Named moves come first, each a turn or a mirror and shown by rows before and after it. Which of them, in which order, take the first row of each pair that follows to the second? Write the first one first, as in the answered first pair.
Tezag:
[-3, -16, -1, -29, 18, 10, 17, -29, 5, -38, -22, 24, -47, 29, 37, -50, 11, -3, 16, -37, -35] |-> [-6, 14, -14, 39, 22, -10, 23, -24, 0, -15, -77, 28, 7, 51, -15, 13, -2, -3, -9, -21, -26]
[2, 19, -23, 47, -3, -13, -3, -2, 9, 18, -33, -5, 29, 8, -37, 41, -13, -10, -10, 8, -1] |-> [8, -19, 0, -41, -11, 9, -16, -6, 16, -16, 34, -11, -39, -18, 31, -37, 6, -9, 20, -12, -9]
[0, -26, 18, -25, 27, 7, 23, -14, -4, -36, -7, 13, -57, 23, 34, -53, 12, 20, -1, -19, -22] |-> [-3, 6, 0, 48, 34, -11, 34, -10, -12, -9, -66, 15, -1, 46, -23, 15, -6, 18, -28, -2, -12]
Zuki:
[-6, 26, -21, 9, 4, -11, -9, 11, -15, -1, -24, -9, 2, -20, -6, 9, -24, -6, 18, -18, -7] |-> [0, 20, -22, -2, 1, -15, -17, 11, -7, 7, -9, -17, -2, -27, 3, 6, -25, -9, 19, -16, -6]
[14, 11, 33, 73, 24, 44, 52, 11, -24, 44, -30, 36, 57, 56, -44, -8, 10, 17, -47, 23, -6] |-> [-9, 14, 27, 35, -35, 65, 14, 49, -39, 20, 16, 33, 60, -43, -41, 26, 3, 48, -9, 27, 64]
[-16, 26, -15, 21, -29, 14, 5, 16, -3, -12, -48, 30, 4, -36, -58, 5, -2, 7, -9, -42, 17] |-> [0, 20, -12, -32, -49, 1, -19, 22, 14, 7, 14, -1, -16, -72, -27, -6, -7, -12, 6, -32, 25]
Gup:
[11, 1, -21, -6, -7, -1, -5, 9, 5, -8, 26, -1, -3, -8, -3, -12, -2, -10, 1, 0, 7] |-> [15, 7, -25, -1, -3, -10, -4, 6, 9, -4, 22, -3, -2, -2, -5, -9, -7, -14, 0, 3, 2]
[-26, -6, 5, 24, -48, -4, 14, 26, 9, -5, 9, -26, 20, 11, 7, -5, -8, 11, 7, -8, -18] |-> [-25, -6, 3, 26, -50, -7, 15, 24, 10, -1, 7, -25, 19, 15, 8, -2, -8, 8, 7, -9, -19]
[33, -27, 26, -9, -8, 9, -3, 9, 2, 10, 23, 10, 2, -1, 18, -19, 8, 32, -22, 9, -3] |-> [47, -15, 10, 5, 3, -19, -2, -3, 19, 30, -2, -5, 13, 19, 9, -1, -9, 12, -25, 13, -16]
[-25, 17, -40, 31, 0, 8, 18, -5, -36, -2, 25, -22, 8, 3, -15, 37, -27, 31, -11, 41, 18] |-> [-28, 12, -37, 28, 0, 13, 18, -1, -38, -3, 29, -20, 5, 2, -11, 32, -26, 34, -10, 42, 20]
pabaf:
[-5, -9, -33, 22, 29, 7, -23, 20, -22, -19, 12, 5, -2, 7, -28, 15, 16, -2, -12, -1, -21] |-> [7, -7, -36, 3, 30, -9, -34, 16, -6, -8, 24, -11, -12, 7, -12, 9, 10, -16, -7, 0, -29]
[-4, -22, 1, -2, 7, 19, 5, 8, 19, -26, -11, 4, 5, 29, 2, -22, -2, 8, 20, -17, -21] |-> [-5, -21, 0, -7, 6, 15, 2, 7, 20, -23, -9, 2, 2, 26, 4, -21, -8, 6, 26, -15, -23]
[45, 7, -8, 7, 14, -15, 0, -10, -9, 28, -6, -23, 33, 13, 6, 3, 7, 9, -10, -8, -10] |-> [28, 3, -15, -19, -4, -8, -14, -1, -14, 3, -1, -18, 25, -31, 9, 12, 2, 24, 19, -22, 12]
[-1, -23, 5, -4, 2, 38, 1, 7, -6, -26, 10, 14, -29, 6, 4, -17, 12, 16, -5, -12, 10] |-> [12, -24, 9, -2, 13, 26, 7, -4, 5, -5, 18, 1, -30, 33, 6, -24, 10, -1, -15, -7, -5]
Now pairs of rows:
Between the rows of a pair lie two moves.
[9, 7, -21, -26, -11, -27, -19, 2, 31, 17, 14, -23, 3, -22, 7, 27, -31, -11, 13, 15, 8] |-> [1, 5, -4, -16, -24, -4, -15, 19, 11, 19, 34, -15, 13, -39, 1, 29, -18, 4, 3, 23, 29]
pabaf then Zuki
[0, -9, -14, -23, 18, -3, 5, -1, 11, 10, -1, -27, -12, -9, -20, -13, -33, -17, 3, -13, -6] |-> [-10, 1, -14, 1, 11, 3, 9, 5, 0, 14, -15, -18, 8, -7, -41, 5, -34, -9, -9, -8, 5]
Gup then Tezag
[-4, -10, 7, 16, -22, 28, 1, 10, -13, 11, 12, 27, 36, -20, 5, 16, 2, 15, 4, -6, 34] |-> [15, -2, 4, 14, -18, 5, -5, 5, 8, 42, 23, 2, 41, -8, 4, 21, -9, -4, -3, 8, 24]
Zuki then Tezag
[-48, 13, -21, 29, -26, 11, -2, 23, 16, -73, -44, 37, -21, -22, -11, 7, 20, 18, 11, -21, -27] |-> [-38, 5, -23, -1, -23, 0, -10, 12, 28, -75, -31, 25, -43, -18, 11, -16, 17, 9, 25, -28, -42]
Gup then Tezag
[12, 4, -32, -31, -11, -51, -21, -20, 23, 5, -23, -24, 3, -9, 12, 18, -17, -22, 26, -16, -13] |-> [11, -9, -22, -40, 0, -43, -9, -33, 22, -11, -26, -13, -17, 6, 22, -13, -6, -19, 27, -26, -26]
Zuki then Tezag
[6, 2, 28, -9, -8, 24, -17, 39, -14, 29, 43, -22, 6, -71, -31, 27, 27, 16, -13, 15, 66] |-> [33, 20, -2, 14, 22, -36, -14, 10, 26, 71, -2, -52, 22, -10, -42, 47, 0, -25, -25, 24, 23]
Gup then Zuki
[12, 10, 14, 72, 22, -5, 35, -2, 0, 40, -22, -7, 16, 30, -5, -11, 12, -12, -37, 45, -24] |-> [25, -9, 19, 19, 31, -18, 24, -16, 21, 34, 10, -23, -22, 29, 37, -55, 17, -27, -15, 33, -48]
Tezag then Gup
[-4, -12, 58, 4, -22, 50, -34, 69, -16, 2, 52, 19, 32, -34, -12, -7, 23, 37, -13, 41, 68] |-> [51, -2, 39, -6, 16, -29, -44, 31, 50, 69, 46, -40, 23, 43, 5, -17, -6, -32, -26, 56, 2]
Zuki then Gup
[14, -3, -12, -11, 34, -66, -17, -4, 26, -4, -8, -20, -2, 23, 17, -3, -27, -34, 14, -3, -23] |-> [-26, 4, -22, 14, 12, -30, -12, 15, -6, -51, -38, 19, 14, -20, -6, 28, -23, 11, 28, -18, 13]
pabaf then Gup
[10, 15, 8, 11, 7, 1, 3, 12, 13, 20, -4, -10, 39, 76, 0, 21, 15, 4, -39, 25, -49] |-> [-10, -8, 20, -49, -21, 43, -12, 27, -6, -36, 43, 9, 1, 9, 33, -16, 31, 39, 0, 2, -20]
Zuki then Tezag
[-28, -29, -14, 14, -13, 30, -21, -31, 11, -25, -58, 35, -17, -22, 10, -7, 2, 6, 14, -2, 1] |-> [-7, -22, -30, -5, -16, -6, -38, -36, 39, 4, -47, 2, -18, -24, 16, 7, -20, -18, 26, 9, -5]
Zuki then Gup
[36, -10, 15, 29, -16, 3, -12, 2, -30, 5, 25, 26, -8, -12, -30, -4, -9, 35, 9, 33, 18] |-> [50, -9, 13, 36, 2, -11, -6, -12, -16, 21, 13, 16, -10, 23, -28, -16, -12, 19, -2, 32, -4]
pabaf then Zuki
[1, -18, -23, 1, 14, -55, -3, -3, 31, 49, 4, -12, 2, 8, 17, 31, -23, -20, -10, 1, -17] |-> [-9, -42, -8, -34, 14, -22, 2, -10, 18, 5, 23, 9, -36, -3, 48, -18, 0, -4, 8, -24, -22]
Zuki then Tezag
[52, -10, -19, -20, -14, 33, 1, -11, 0, 17, -26, -39, 70, -39, -17, 1, 10, -5, 15, -1, -19] |-> [49, -19, -2, -28, -19, 53, 5, -6, -14, 9, -6, -29, 57, -44, -8, -21, 25, 5, 11, -1, -14]
Zuki then Gup
[-27, 2, 26, -36, 3, -9, 9, -34, 6, 10, 33, 8, 8, 43, 18, -60, 20, 14, -48, 4, -34] |-> [-53, 35, -7, 15, -21, -14, 1, -12, -10, 1, -24, 23, 60, 12, -38, 27, 0, 36, -38, 8, 6]
pabaf then Tezag
[-13, 9, -14, 24, 12, -13, 8, 3, 9, 0, -41, 10, 18, 21, -3, 10, -11, -3, 0, 3, -2] |-> [-4, -2, -12, -15, 17, -15, 0, -10, 22, -10, -17, 0, -13, 19, 28, -24, -8, -11, 13, -8, -15]
Tezag then Gup
[-42, 0, -19, -44, -2, 33, -13, 4, -21, -51, -9, -22, 15, -42, 23, -9, 14, -4, 12, -34, 20] |-> [-24, 10, -30, -48, -13, 1, -30, 6, -3, -11, 11, -56, 25, -48, 20, 17, -2, -24, 7, -11, 28]
Tezag then Zuki
[30, -15, 21, 43, 11, -15, 5, -3, -10, 52, 33, -26, 1, 25, -22, -24, 13, -24, -36, 36, -4] |-> [28, -12, -10, -20, -14, -38, -35, -2, 12, 31, 46, -47, -21, -32, 3, -13, -7, -32, 19, 20, 10]
Zuki then pabaf
[4, -18, 35, -27, -17, 4, -9, 3, 7, -27, 41, -1, -13, -33, 19, -4, -23, -7, 25, -14, 8] |-> [-14, 6, 16, 27, -10, 0, 3, 7, -5, -37, -20, 22, 20, -23, -20, 37, -34, 5, 18, -18, 13]
Gup then pabaf
[-5, 7, -6, 22, 7, -12, 3, -3, -3, -1, -31, 7, 18, 10, -22, 21, -6, -4, -4, 0, -7] |-> [0, -12, 5, -10, 13, 1, 6, -11, -2, -22, -7, 8, -16, 11, 9, -23, 5, -3, 7, -16, -22]
Tezag then Zuki
[-20, 11, -9, 43, -8, 10, 11, 8, -21, -11, -41, 17, 25, 1, -35, 40, 5, 18, -18, 11, 13] |-> [-1, -20, 30, 13, 15, 34, 28, -8, -17, -9, 6, 18, -18, 34, 4, -38, 33, 7, -36, 1, -20]
Tezag then pabaf
[-9, 10, -11, 56, 19, 12, 30, -20, -15, -36, -57, 37, 7, 27, -26, 11, -3, 5, 11, -37, -39] |-> [-16, -5, 4, -11, -34, 39, -10, 12, -23, -48, 29, 28, -17, -66, 4, 3, 3, 29, 40, -32, 16]
Gup then Zuki
[7, 15, 13, 12, -33, 23, -1, 37, -14, 36, 34, -14, 15, -36, -22, 35, 3, 10, -25, 21, 64] |-> [34, 2, 26, -16, -19, 10, 0, 17, 6, 51, 68, -33, -13, -14, 10, -6, 8, -12, -31, 23, 38]
pabaf then Tezag
[-15, 6, 2, 21, -26, 17, -14, 11, -10, -6, 6, 13, 30, -50, -14, 42, -8, 6, 4, 4, 40] |-> [-5, -10, 4, -34, -24, 13, -26, -4, 7, -19, 38, 3, -12, -54, 26, -5, -6, -3, 20, -11, 24]
Gup then Tezag
